Each row is where one point has got to under a steady rotation. How many steps took it there?
The counts run from 0 to 213.
[134, 59, 127, 93, 96, 115, 95, 94, 105, 113, 111, 75, 103, 110, 110, 73, 84, 115, 118, 92, 72, 80, 123, 117, 109, 119, 101, 135, 82, 109, 60, 72, 109, 106, 134, 121, 106, 120, 72, 110, 83, 104, 82, 116, 42, 102, 80, 106, 111, 113, 107]
170
[74, 106, 119, 129, 93, 123, 116, 97, 96, 96, 79, 89, 60, 109, 66, 69, 108, 132, 149, 57, 104, 111, 92, 71, 74, 82, 110, 124, 83, 114, 63, 105, 112, 116, 97, 77, 96, 99, 95, 119, 118, 81, 102, 113, 78, 104, 106, 126, 106, 82, 83]
74
[112, 101, 131, 91, 82, 95, 134, 99, 86, 81, 112, 87, 70, 120, 120, 76, 116, 111, 93, 89, 83, 87, 131, 96, 121, 135, 90, 118, 70, 122, 67, 80, 103, 100, 92, 125, 120, 146, 98, 106, 79, 112, 37, 97, 78, 112, 87, 119, 110, 112, 98]
135
[123, 127, 101, 100, 111, 71, 84, 83, 99, 109, 98, 92, 76, 125, 85, 76, 98, 105, 95, 81, 99, 97, 118, 76, 80, 99, 86, 152, 91, 103, 78, 78, 62, 121, 95, 110, 92, 112, 72, 100, 74, 98, 67, 106, 48, 108, 106, 119, 101, 101, 104]
87
[86, 113, 86, 90, 88, 98, 125, 73, 67, 96, 113, 91, 57, 103, 107, 79, 100, 108, 109, 112, 89, 84, 105, 86, 128, 144, 107, 128, 109, 109, 101, 84, 85, 71, 77, 126, 105, 134, 77, 123, 71, 90, 57, 93, 85, 102, 97, 102, 103, 117, 102]
102
[89, 91, 127, 112, 71, 125, 120, 98, 89, 90, 105, 77, 116, 87, 118, 65, 108, 86, 136, 113, 63, 123, 86, 90, 90, 113, 151, 93, 108, 84, 89, 94, 123, 80, 107, 110, 65, 103, 74, 128, 103, 76, 85, 107, 74, 115, 80, 98, 101, 110, 124]
192
[127, 110, 107, 114, 72, 114, 93, 85, 69, 100, 91, 90, 96, 100, 120, 54, 91, 83, 145, 97, 121, 114, 103, 111, 71, 83, 110, 104, 117, 80, 99, 87, 81, 115, 95, 128, 65, 93, 75, 125, 92, 72, 85, 90, 61, 80, 90, 130, 84, 111, 141]
28
[130, 131, 112, 88, 85, 81, 80, 116, 124, 77, 106, 72, 103, 105, 107, 72, 97, 107, 109, 93, 104, 84, 96, 85, 109, 86, 102, 124, 90, 111, 98, 103, 76, 153, 119, 117, 85, 127, 104, 114, 117, 93, 53, 119, 49, 114, 64, 133, 102, 110, 115]
130
[88, 128, 79, 62, 84, 120, 106, 79, 62, 85, 76, 87, 95, 134, 122, 83, 89, 113, 150, 97, 81, 108, 118, 118, 117, 122, 130, 117, 104, 115, 94, 108, 85, 95, 88, 99, 111, 111, 87, 114, 84, 88, 43, 93, 98, 85, 97, 86, 126, 98, 123]
18
[95, 108, 98, 116, 125, 76, 73, 74, 103, 101, 115, 80, 78, 127, 104, 110, 117, 117, 124, 94, 75, 92, 90, 65, 108, 108, 99, 164, 97, 103, 75, 89, 95, 125, 94, 122, 97, 128, 82, 138, 79, 86, 92, 96, 52, 125, 121, 93, 95, 100, 78]
121
[125, 96, 127, 122, 87, 114, 104, 104, 81, 97, 101, 84, 74, 128, 124, 62, 110, 111, 136, 98, 75, 106, 82, 120, 99, 78, 117, 104, 101, 110, 74, 95, 99, 114, 112, 142, 82, 94, 92, 133, 107, 87, 89, 104, 77, 88, 114, 121, 87, 103, 148]
195
[134, 95, 124, 108, 74, 99, 84, 101, 98, 93, 94, 88, 113, 98, 118, 66, 107, 114, 113, 90, 80, 80, 141, 103, 94, 111, 96, 131, 94, 104, 67, 61, 108, 131, 116, 127, 105, 124, 88, 106, 82, 108, 77, 119, 37, 85, 94, 117, 110, 117, 105]
171
[123, 127, 115, 95, 78, 72, 93, 124, 66, 96, 133, 96, 81, 96, 128, 82, 110, 163, 106, 105, 80, 115, 94, 79, 112, 115, 131, 120, 101, 99, 93, 95, 94, 120, 99, 131, 106, 106, 100, 129, 89, 69, 79, 107, 67, 93, 106, 110, 123, 125, 100]
146
[127, 108, 100, 94, 130, 89, 103, 78, 100, 120, 87, 77, 51, 130, 88, 78, 95, 122, 114, 81, 104, 92, 102, 81, 112, 106, 79, 150, 93, 119, 74, 92, 71, 114, 124, 114, 94, 107, 61, 101, 85, 103, 67, 99, 58, 104, 109, 117, 92, 107, 120]
86
[86, 95, 91, 95, 100, 112, 114, 62, 82, 86, 98, 62, 85, 133, 108, 44, 87, 90, 135, 97, 77, 112, 107, 98, 119, 96, 142, 122, 96, 125, 78, 98, 97, 87, 81, 115, 82, 79, 75, 99, 94, 86, 76, 88, 86, 109, 96, 141, 97, 63, 132]
35
[113, 124, 91, 97, 100, 102, 128, 98, 90, 91, 62, 82, 74, 106, 74, 75, 86, 114, 111, 67, 84, 84, 113, 90, 88, 98, 106, 104, 87, 127, 73, 90, 74, 93, 106, 98, 75, 88, 63, 103, 103, 114, 33, 129, 75, 97, 109, 92, 113, 108, 126]
50
[96, 103, 129, 106, 67, 107, 128, 100, 69, 95, 94, 95, 108, 96, 120, 64, 116, 104, 144, 85, 64, 109, 95, 94, 95, 120, 147, 88, 92, 96, 82, 100, 126, 88, 99, 145, 74, 103, 72, 130, 89, 96, 82, 96, 74, 113, 125, 79, 107, 106, 136]
193
[89, 89, 137, 157, 99, 115, 114, 107, 97, 84, 108, 91, 77, 101, 110, 87, 140, 123, 134, 95, 50, 112, 87, 71, 87, 103, 114, 106, 81, 101, 76, 103, 128, 113, 100, 104, 97, 97, 89, 138, 116, 89, 94, 128, 81, 128, 115, 86, 106, 116, 111]
158
[60, 97, 89, 125, 93, 129, 100, 71, 88, 89, 61, 68, 88, 112, 90, 96, 113, 89, 141, 87, 84, 116, 120, 78, 86, 94, 93, 112, 113, 97, 76, 115, 82, 117, 99, 75, 89, 99, 91, 120, 95, 85, 71, 100, 50, 134, 87, 93, 116, 68, 114]
41
[123, 127, 92, 100, 111, 75, 67, 119, 105, 78, 110, 66, 117, 123, 118, 111, 107, 143, 135, 74, 76, 103, 91, 95, 108, 96, 117, 151, 77, 99, 92, 112, 99, 143, 95, 139, 101, 108, 90, 115, 101, 96, 74, 138, 67, 124, 119, 88, 123, 99, 113]
164
[151, 114, 104, 95, 92, 111, 100, 99, 86, 114, 106, 88, 99, 110, 120, 110, 119, 131, 111, 101, 90, 106, 115, 94, 92, 89, 113, 112, 73, 117, 54, 95, 78, 100, 115, 132, 105, 118, 83, 117, 87, 94, 47, 88, 52, 85, 118, 83, 109, 92, 139]
212
[105, 117, 118, 122, 94, 131, 96, 98, 120, 75, 91, 101, 112, 89, 105, 92, 110, 79, 151, 89, 75, 87, 107, 123, 83, 132, 114, 118, 95, 106, 101, 86, 112, 108, 134, 100, 94, 142, 83, 123, 123, 94, 45, 121, 74, 97, 58, 95, 113, 114, 121]
174
[68, 106, 88, 101, 105, 82, 124, 63, 87, 79, 74, 73, 75, 121, 84, 99, 115, 99, 121, 78, 105, 80, 108, 69, 126, 120, 108, 131, 115, 106, 85, 119, 72, 98, 97, 115, 79, 105, 74, 115, 88, 120, 35, 107, 71, 135, 115, 87, 100, 92, 115]
84
[104, 144, 81, 105, 94, 97, 81, 90, 114, 95, 94, 74, 105, 73, 81, 98, 101, 94, 126, 103, 100, 105, 116, 93, 88, 108, 117, 106, 98, 117, 98, 102, 74, 91, 91, 142, 70, 100, 88, 104, 87, 96, 37, 104, 55, 114, 94, 116, 93, 78, 151]
47
[141, 136, 117, 97, 92, 106, 101, 103, 88, 90, 114, 98, 91, 129, 154, 82, 115, 95, 119, 115, 71, 122, 114, 117, 101, 114, 106, 94, 72, 110, 97, 73, 91, 107, 103, 120, 98, 120, 103, 114, 87, 88, 43, 87, 84, 94, 68, 104, 86, 120, 145]
178
[114, 136, 89, 88, 98, 127, 79, 115, 120, 103, 114, 77, 97, 87, 94, 89, 79, 121, 130, 94, 69, 105, 106, 113, 89, 99, 132, 86, 89, 134, 77, 75, 100, 97, 110, 132, 85, 89, 84, 136, 119, 87, 54, 103, 69, 78, 104, 93, 96, 110, 125]
13
[102, 88, 82, 94, 87, 105, 69, 92, 96, 77, 81, 65, 122, 115, 117, 94, 98, 99, 118, 103, 100, 76, 147, 113, 106, 78, 83, 115, 107, 103, 84, 89, 82, 130, 94, 129, 110, 110, 82, 116, 75, 93, 62, 121, 38, 98, 101, 126, 109, 67, 107]
4
[83, 124, 110, 120, 96, 96, 115, 91, 106, 119, 83, 109, 74, 73, 52, 89, 107, 124, 124, 78, 83, 91, 133, 60, 85, 149, 120, 124, 79, 123, 77, 79, 107, 103, 112, 88, 102, 115, 92, 107, 88, 102, 58, 114, 61, 107, 79, 88, 124, 96, 112]
91
[87, 110, 125, 110, 86, 127, 84, 88, 123, 84, 120, 91, 113, 108, 108, 85, 127, 93, 152, 91, 67, 117, 89, 80, 94, 121, 123, 146, 87, 104, 96, 95, 130, 104, 95, 137, 60, 132, 75, 132, 103, 75, 106, 90, 76, 129, 82, 113, 100, 118, 92]
156
[80, 104, 132, 141, 97, 120, 85, 99, 102, 78, 118, 103, 93, 105, 106, 109, 129, 123, 149, 89, 52, 128, 88, 82, 90, 123, 118, 143, 88, 120, 85, 100, 137, 99, 97, 129, 88, 120, 83, 128, 92, 82, 94, 104, 77, 126, 99, 97, 108, 101, 110]
157
[109, 128, 77, 64, 66, 121, 86, 97, 69, 105, 102, 76, 104, 114, 125, 74, 83, 129, 109, 90, 80, 115, 142, 111, 68, 95, 89, 111, 98, 107, 71, 81, 101, 101, 66, 116, 94, 107, 83, 121, 80, 67, 81, 120, 69, 79, 84, 138, 102, 109, 95]
21
[90, 124, 97, 97, 68, 117, 78, 92, 97, 97, 110, 87, 93, 107, 101, 99, 116, 124, 154, 101, 103, 113, 66, 77, 83, 77, 137, 109, 102, 104, 92, 120, 85, 94, 97, 149, 63, 96, 78, 152, 106, 68, 76, 101, 80, 92, 109, 97, 92, 78, 122]
30
[91, 120, 88, 131, 108, 105, 96, 99, 107, 81, 111, 63, 64, 77, 92, 97, 116, 132, 117, 93, 98, 99, 104, 75, 98, 87, 86, 117, 106, 116, 84, 125, 108, 121, 73, 135, 96, 96, 110, 111, 102, 100, 58, 113, 61, 122, 122, 126, 87, 91, 122]
81
[74, 112, 81, 94, 88, 135, 120, 79, 67, 117, 85, 66, 50, 83, 100, 78, 67, 95, 144, 85, 102, 92, 113, 99, 127, 119, 93, 79, 118, 103, 97, 109, 99, 97, 108, 107, 92, 111, 95, 143, 97, 79, 71, 74, 61, 102, 84, 99, 97, 114, 122]
60
[75, 107, 82, 96, 106, 116, 80, 101, 110, 67, 115, 70, 112, 138, 123, 107, 117, 110, 151, 105, 82, 125, 78, 101, 110, 78, 145, 124, 95, 118, 95, 121, 97, 105, 87, 132, 88, 98, 78, 139, 122, 74, 75, 121, 93, 100, 103, 104, 110, 78, 110]
198
[97, 83, 89, 108, 99, 119, 62, 68, 91, 97, 90, 74, 113, 111, 107, 78, 84, 107, 151, 113, 77, 110, 130, 124, 103, 115, 137, 136, 114, 97, 87, 78, 103, 118, 113, 113, 100, 116, 82, 103, 67, 84, 94, 96, 40, 113, 103, 95, 131, 83, 117]
204
[98, 116, 121, 118, 96, 106, 134, 90, 94, 55, 104, 67, 72, 97, 95, 71, 112, 136, 114, 64, 80, 92, 71, 83, 104, 108, 126, 140, 94, 107, 75, 109, 132, 116, 86, 101, 97, 109, 92, 96, 106, 106, 78, 121, 80, 128, 126, 124, 117, 119, 104]
116
[96, 79, 107, 75, 93, 93, 106, 92, 82, 87, 101, 71, 126, 132, 113, 91, 120, 105, 120, 105, 78, 91, 136, 91, 124, 134, 120, 128, 89, 89, 91, 96, 96, 104, 116, 112, 109, 124, 81, 107, 82, 108, 51, 110, 51, 131, 84, 79, 135, 78, 106]
168
[128, 88, 138, 106, 68, 99, 111, 92, 67, 84, 99, 98, 87, 138, 132, 70, 123, 110, 144, 84, 91, 100, 98, 104, 108, 110, 107, 152, 96, 99, 77, 94, 107, 123, 92, 121, 103, 128, 79, 112, 81, 93, 92, 114, 82, 89, 112, 133, 108, 116, 97]
153
[112, 125, 84, 90, 72, 107, 100, 100, 71, 100, 97, 83, 64, 86, 107, 92, 104, 132, 116, 81, 124, 96, 98, 78, 87, 76, 76, 87, 110, 98, 92, 104, 78, 105, 71, 133, 86, 107, 104, 149, 95, 63, 66, 104, 62, 94, 99, 116, 83, 118, 105]
63
[91, 76, 135, 85, 69, 98, 139, 104, 67, 77, 99, 67, 97, 131, 108, 70, 113, 115, 136, 78, 79, 87, 80, 77, 129, 115, 135, 122, 106, 85, 81, 108, 104, 106, 122, 113, 91, 120, 65, 142, 110, 94, 91, 126, 89, 106, 96, 107, 118, 110, 87]
151
[101, 96, 117, 127, 98, 87, 84, 91, 77, 82, 107, 89, 97, 125, 135, 80, 119, 100, 145, 115, 82, 110, 101, 102, 142, 106, 114, 103, 105, 106, 117, 107, 87, 135, 103, 133, 88, 97, 107, 125, 100, 103, 75, 79, 72, 137, 102, 104, 99, 94, 148]
161
[124, 100, 105, 75, 71, 122, 88, 108, 70, 104, 95, 86, 101, 114, 120, 71, 94, 124, 137, 82, 87, 111, 100, 102, 81, 103, 99, 135, 103, 84, 78, 81, 106, 111, 111, 111, 100, 117, 67, 143, 99, 60, 114, 129, 58, 71, 89, 110, 113, 130, 89]
188
